Rotation paths and how fast each direction turns (degrees per step)
Each turn is a multiple of 5 degrees from 10 to 175, or 0.
Each row of a path follows its step; steps can be skipped.
Path 1:
step 1: [-27.6   2.8 -16.4  -6.9   8.7  -2.1 -18.2  13.3  -2.3   5.7  11.0  11.9
   2.2  14.3 -14.0  -3.5   3.4  -7.5 -19.1  16.0  -5.9 -20.7   5.5   7.2
   5.0   7.9 -11.7   2.1 -21.3 -18.6  -4.1 -17.5 -11.9 -10.9 -14.0  -7.3
  19.6   1.5  18.4  -4.8  -1.0  12.0   2.2  11.7  -8.9 -32.6  30.2   7.7
 -27.9  18.4  -0.1   1.5   0.3   0.3 -17.9 -19.3  -9.6]
step 2: [-25.0  -9.8  -4.8 -11.8  -8.1  10.3 -16.0  10.1   3.7  10.2  19.0  17.7
  12.7   9.4 -24.4  19.3  -0.1 -22.4 -16.9   2.3  14.1 -14.4  10.9  26.0
   1.0 -13.2  -1.7   3.3 -24.8   7.9 -18.8  -0.6  -7.0  -8.5   4.0 -13.2
  17.2  17.2  20.0 -10.1  -6.1 -11.6 -20.2   3.5 -10.1 -15.2   7.8  14.4
   2.7   2.9  12.7 -15.5   0.6  -8.7   1.3 -22.3  17.7]
step 6: [-25.1   6.8   2.4 -18.9   5.8 -13.0 -24.8  -1.7  19.0  21.3 -12.2   2.7
   2.6  -1.3 -12.7   5.4 -25.0 -18.9  -0.8  22.1 -12.1  -1.1   0.6 -25.9
   0.6  20.0   8.4   0.1 -17.7 -12.0  -4.1 -11.7   0.4  -3.3  13.1   5.0
 -14.8   6.7   8.2   4.0 -19.2 -17.5 -20.8  19.4  -9.4  -8.6  21.7  27.3
  -5.2  10.1 -10.5 -14.5   8.7  12.7  -5.9   3.0   3.8]
step 8: [-13.5  -8.1 -11.7 -22.6  -3.7  11.5 -15.8  11.5  13.5   0.0 -13.9 -12.2
  -6.5  -5.9 -35.3  20.5 -13.2  -1.2  -2.9  16.1  -9.0  -6.5  -9.7   4.4
 -19.5  13.3   1.1   7.4 -12.4  24.8 -12.2 -18.3   3.3  -2.4  -2.0   7.7
  12.8  15.1   8.0  -1.6 -11.8 -21.9 -19.2  -6.0  -5.3 -29.9  19.2  20.1
   1.9  10.8  -8.4   7.1  10.7  18.0  16.5   6.3  -6.6]
step 10: [-31.6  10.1 -18.4  -7.8  -2.1   8.5  -3.0  22.2  24.5  13.4  -1.5  -0.2
   3.0  -2.7 -23.6  -3.1   8.6   9.1 -14.3   2.3  10.2  -7.3 -13.0 -15.9
 -16.6   2.8  -9.4  14.3   6.4   4.7  -0.2 -10.0  16.4  -3.5 -10.4  -8.0
  20.1  27.4  14.2 -12.5  -6.7   3.6  -2.5   6.4  10.2 -16.5  37.1  -7.6
 -15.8   5.2 -10.4   0.8  26.8  -1.6  14.9  13.6   1.0]
step 11: [-15.1  -9.6 -10.0  -1.8   9.2   6.3  12.8  20.3  28.1  13.5  11.8  -8.9
   6.4 -13.9 -16.0  10.7 -15.8 -16.9   2.7   2.9  25.0 -19.8  11.1  -5.8
   1.6   6.1  -7.3  14.8  -0.5   5.4  -8.8 -15.5  13.2   9.3  -7.8   7.5
  -9.1  30.6   1.6   7.5  -9.7  -6.8 -15.9  -4.2  -7.5 -12.5  35.9  13.9
   5.9 -11.5  17.5  -9.6  22.2   1.4  18.6  -8.1  13.0]
step 12: [ -1.5   6.4   0.6  -7.8  11.0  -9.3  12.2  26.1  20.8  12.4  -0.6  -4.3
   4.7  -0.9 -13.1 -12.8 -16.1 -20.1 -13.5  17.0  26.9 -15.7   0.4 -23.0
   0.9   8.3  -0.1 -16.3 -18.4 -11.7  -9.5  -9.7   4.9  10.6 -26.4   8.5
   8.5  12.2  12.1  -9.5 -11.2  20.6   9.5   9.1  -0.5  -9.1  40.0  11.3
  -9.7  19.6 -11.1   6.9  14.0   1.8   0.7  -4.1   6.3]
step 14: [ -7.7 -15.4 -10.3 -17.0   3.6   1.0   2.9   5.7  10.5  -3.1  10.6 -12.1
  -6.0   5.7 -22.7  -6.0  -5.7 -15.7   0.1  21.6  11.5 -21.5   0.5   9.6
 -10.5  17.2   5.8 -13.3 -16.3  12.6 -16.7 -25.1  -0.4  12.2  -2.8  15.5
   9.3  23.1 -13.4  -0.3  19.5   6.9   0.2  19.2 -14.1 -15.0  25.2  10.0
 -23.9   7.4   8.5   2.7   8.9 -14.2  -7.8 -34.6   6.9]
step 17: [-15.1   7.2  -9.6   4.1  -4.5 -14.5 -11.7  -0.6  19.3   5.1   8.9  -1.6
  22.6 -14.8 -23.4 -12.1 -11.2  -4.8 -14.2  10.2   4.2  -9.4 -16.5   9.5
   0.1  29.9  -7.1   9.1 -24.8 -15.4 -21.5 -24.4 -10.2 -14.7   9.4   2.4
 -13.2   9.2  -8.6  -1.1   8.9   1.8 -16.9  -9.7 -19.6 -17.1  26.3  14.8
 -15.1   5.6 -15.2  -7.2   3.1   6.2  14.1 -16.2  -4.9]
Speeds:
[10.0  7.3 -6.2  5.2 -1.2 -6.2  1.8 -2.8  7.3 -7.1 -5.0  5.7  2.5 -8.7
 -2.8 -2.6 -1.3 -0.9 -2.7  0.4  2.3 -0.7 -5.2  3.7 -0.2  0.4 -1.3 -1.6
  0.6  1.3  2.2 -3.4 -2.6  1.7  2.3  5.9 -5.4  2.6 -4.2 -1.3  4.0  1.4
  4.5  2.2  1.3  0.0 -4.1 -4.6 -1.2 -0.3  1.7  2.0 -0.8 -5.4  5.0 -2.1
  2.5] | 10
[  0.5   0.4   4.2   1.2   0.7  -3.2   2.0  -0.5  -1.0   0.3   0.7  -0.7
  -0.3  -3.2  -0.4  -6.9  -5.3  -1.4  -1.5   1.5  -5.6  -1.2   4.6 -11.9
   3.3   5.1   3.2   0.7  -3.4  -5.8   4.0  -2.1   0.6   1.5  -3.4   2.5
  -6.2  -1.4  -0.3   6.8   0.8   5.7  -0.7  -5.2  -1.7  -1.8  -0.9   2.5
  -9.0   6.6   2.6  -2.3  -5.8  -0.4  -1.7  -6.4  -5.9] | 130
[-5.6  6.7 -6.6  0.9  3.0  1.7 -1.4  1.1  3.8  2.0  5.7  2.6  2.0  5.9
 -5.5  4.4  0.2  0.1 -0.4 -0.8  1.9 -0.3  7.5 -1.4  5.9 -7.3 -0.7  2.3
  5.4  2.7  4.6 -1.0 -2.6  7.4  4.1  2.3 -7.1 -1.3 -2.9 -0.5 -5.0  1.2
 -5.7  5.6  6.3  3.2  0.9  2.9 -3.4 -0.6 -0.2 -0.7 -3.2 -5.0 -5.0  1.4
 -2.3] | 80
[ -5.4  -4.3  -3.9  -8.3  -7.9  -1.8  -1.8   0.2  -1.6  -4.9  -3.5  -1.2
  -0.8  -3.0   5.2  -3.3   3.4   4.4  -1.7  -0.3   1.2   1.8   2.9  -5.7
  -2.9  -2.8   1.1   0.6   0.6 -11.1   3.7  -2.1  -6.9   0.4   0.4  -3.5
  -3.5   4.7   0.9   0.4  -1.0  -3.7   0.6   5.0   0.6   4.8   5.8  -5.2
   0.4  -0.6  -1.3   6.9  -6.3  -2.5   2.1   2.5   4.3] | 115
[ -2.1   2.1   3.1   3.2  -0.8  -2.2  -4.3  -4.0  -5.4   1.1  -1.4  -2.4
   1.0  -1.6  -0.5   3.7   6.7   4.2  -7.3   0.5   1.0  -2.8  -1.6   2.0
  -1.0   3.9   2.3   5.4  -6.2   0.3  -7.7   1.0 -10.8  -0.8   3.7   1.8
  -4.7  -6.9   1.3   0.8  -3.1  -3.4   2.6  -1.7   0.7   2.7  -2.6   0.5
  -3.5   0.2  -2.7  -6.5   0.9  -2.9  -7.3  -5.2   7.8] | 25
[-5.5  6.0  5.3 -2.3  2.4  4.1 -4.4 -1.5  0.2  3.1  3.3 -5.7 -2.3 -4.0
 -0.3 -1.2 -2.7 -2.6  6.8 -1.0 -2.5  6.3  1.0 -3.2  0.7  0.7 -2.8 -9.0
  4.2  4.2  0.8 -3.6 -8.1 -2.1  4.0  3.6  1.6 -5.5 -4.2 -0.4  2.4 -2.7
  1.1  0.8 -3.8 -6.9 -2.6 -3.6 -2.6  3.5  1.3  7.6  0.9 -0.8  0.5  0.4
  8.1] | 45
[ 6.3 -2.5 -1.7 -0.1 -3.1  5.0 -4.6 -0.6  0.1  4.6 -5.7 -4.1 -0.8 -9.4
 -3.1  9.0  5.3 -2.1  2.0  0.0 -4.7  5.4  1.4 -5.0 -1.1  3.4 -3.0 -0.4
 -0.5  0.4  2.8  4.8  3.3  5.8  7.9 -2.8 -0.5  2.2 -1.0  1.0 -5.5  5.2
  6.7 -3.3  3.5 -3.5  6.2  2.0  3.1  1.2 -1.2 -1.3  0.8 -4.6 -0.8  1.7
 -2.2] | 25
